Here are some points:
[ 1.58  1.36  1.58  1.66 -0.37 -0.51 -0.58 -0.66]
[ 0.24  0.37  0.2   0.26 -0.15  0.13 -0.02  0.  ]
[-1.13 -1.14 -1.   -1.09  0.07  0.28  0.5   0.87]
[-0.98 -1.07 -1.07 -1.01  0.24  0.66  0.63  0.73]
[-0.97 -1.22 -1.12 -1.16  0.12  0.17  0.27  0.56]
[-1.3  -1.01 -1.2  -0.97  0.    0.34  0.23  0.31]
[-0.95 -0.96 -0.93 -1.06  0.19  0.56  0.53  0.78]
[ 1.81  1.83  1.96  2.01 -0.25 -0.35 -0.44 -0.63]
[ 0.19 -0.01  0.06  0.04 -0.22 -0.23 -0.33 -0.33]
[-1.   -1.08 -1.14 -1.14  0.18  0.32  0.32  0.48]
[-1.06 -0.83 -0.93 -0.96  0.15  0.79  0.93  1.03]
[-1.01 -1.06 -1.09 -1.11  0.18  0.39  0.66  0.95]
[-0.98 -0.99 -1.01 -1.21  0.28  0.5   0.33  0.42]
[ 1.64  1.64  1.67  1.74 -0.32 -0.48 -0.36 -0.45]
[ 1.57  1.51  1.69  1.68 -0.22 -0.36 -0.31 -0.26]
[-1.2  -0.97 -1.14 -0.91 -0.01  0.19  0.17  0.2 ]
[-1.01 -1.15 -0.93 -1.04  0.03  0.42  0.5   0.74]
[ 0.09  0.09  0.14  0.14 -0.09 -0.57 -0.64 -0.68]
Then 12 other points, each followed by its number:
[-0.97 -1.24 -1.09 -1.08  0.23  0.44  0.72  0.83] 0
[-1.05 -0.92 -1.06 -0.97 -0.14  0.22  0.1   0.19] 1
[-0.88 -1.11 -0.97 -1.05  0.21  0.6   0.67  0.89] 2
[-1.11 -0.98 -1.25 -1.02  0.39  0.8   0.82  1.  ] 3
[ 3.75  3.59  3.62  3.76 -0.26 -0.29 -0.37 -0.6 ] 4
[-1.05 -0.99 -0.98 -0.98  0.04  0.48  0.59  0.73] 5
[-1.02 -1.23 -0.88 -0.96  0.2   0.47  0.28  0.03] 6
[ 1.06  0.9   0.82  0.93 -0.08  0.02 -0.19 -0.01] 7
[0.47 0.5  0.55 0.48 0.02 0.25 0.22 0.34] 8
[-0.92 -1.07 -1.13 -1.15  0.28  0.47  0.69  1.11] 9
[-0.46 -0.69 -0.43 -0.67 -0.31 -0.55 -0.57 -0.73] 10
[ 0.69  0.88  0.68  0.87 -0.15  0.06 -0.09 -0.12] 11
Which of these numbered points is nearest to each point below, ignoring the direction in which the first points spread most? Its number follows each.
[-1.1  -1.   -1.07 -0.99 -0.15  0.11  0.04  0.02] > 1
[-1.07 -0.91 -1.05 -0.95 -0.1   0.2   0.1   0.14] > 1
[ 3.26  3.25  3.37  3.38 -0.31 -0.63 -0.51 -0.68] > 8
[-0.78 -0.9  -0.95 -0.83 -0.14 -0.51 -0.52 -0.74] > 10
[ 1.5   1.22  1.36  1.28 -0.12 -0.19 -0.58 -0.57] > 7
[ 0.04  0.   -0.05 -0.01  0.11  0.11 -0.14 -0.22] > 6
[-1.   -1.08 -0.86 -0.98 -0.2  -0.5  -0.59 -0.75] > 10
[-1.09 -1.25 -1.03 -1.06  0.26  0.33  0.69  0.94] > 0
[ 3.8   3.82  3.56  3.78 -0.18 -0.14 -0.58 -0.76] > 4
[-0.15 -0.08 -0.14 -0.25  0.09  0.22  0.03  0.03] > 11
[-1.06 -1.01 -0.93 -1.09  0.    0.34  0.43  0.65] > 5
[-1.02 -1.12 -1.11 -1.2   0.23  0.32  0.62  1.04] > 9
[-0.98 -1.09 -0.86 -1.01 -0.01  0.35  0.41  0.21] > 6
[-0.99 -1.03 -1.11 -1.07  0.26  0.25  0.5   0.91] > 9
[-0.81 -1.   -0.82 -0.88 -0.15 -0.51 -0.36 -0.39] > 10
[ 1.89  1.85  1.94  1.82 -0.05 -0.05 -0.06 -0.13] > 8
[ 0.69  0.72  0.57  0.69 -0.09 -0.03 -0.16 -0.09] > 11
[-1.01 -1.03 -0.98 -1.17  0.13  0.27  0.7   0.76] > 0
[-0.17 -0.31 -0.23 -0.17 -0.2  -0.51 -0.58 -0.65] > 10
[ 2.38  2.74  2.22  2.54 -0.18 -0.04 -0.5  -0.64] > 3
[-1.14 -0.9  -1.14 -0.97 -0.22 -0.06 -0.33 -0.43] > 10
[ 1.76  1.75  1.52  1.74  0.01  0.12 -0.02 -0.07] > 3
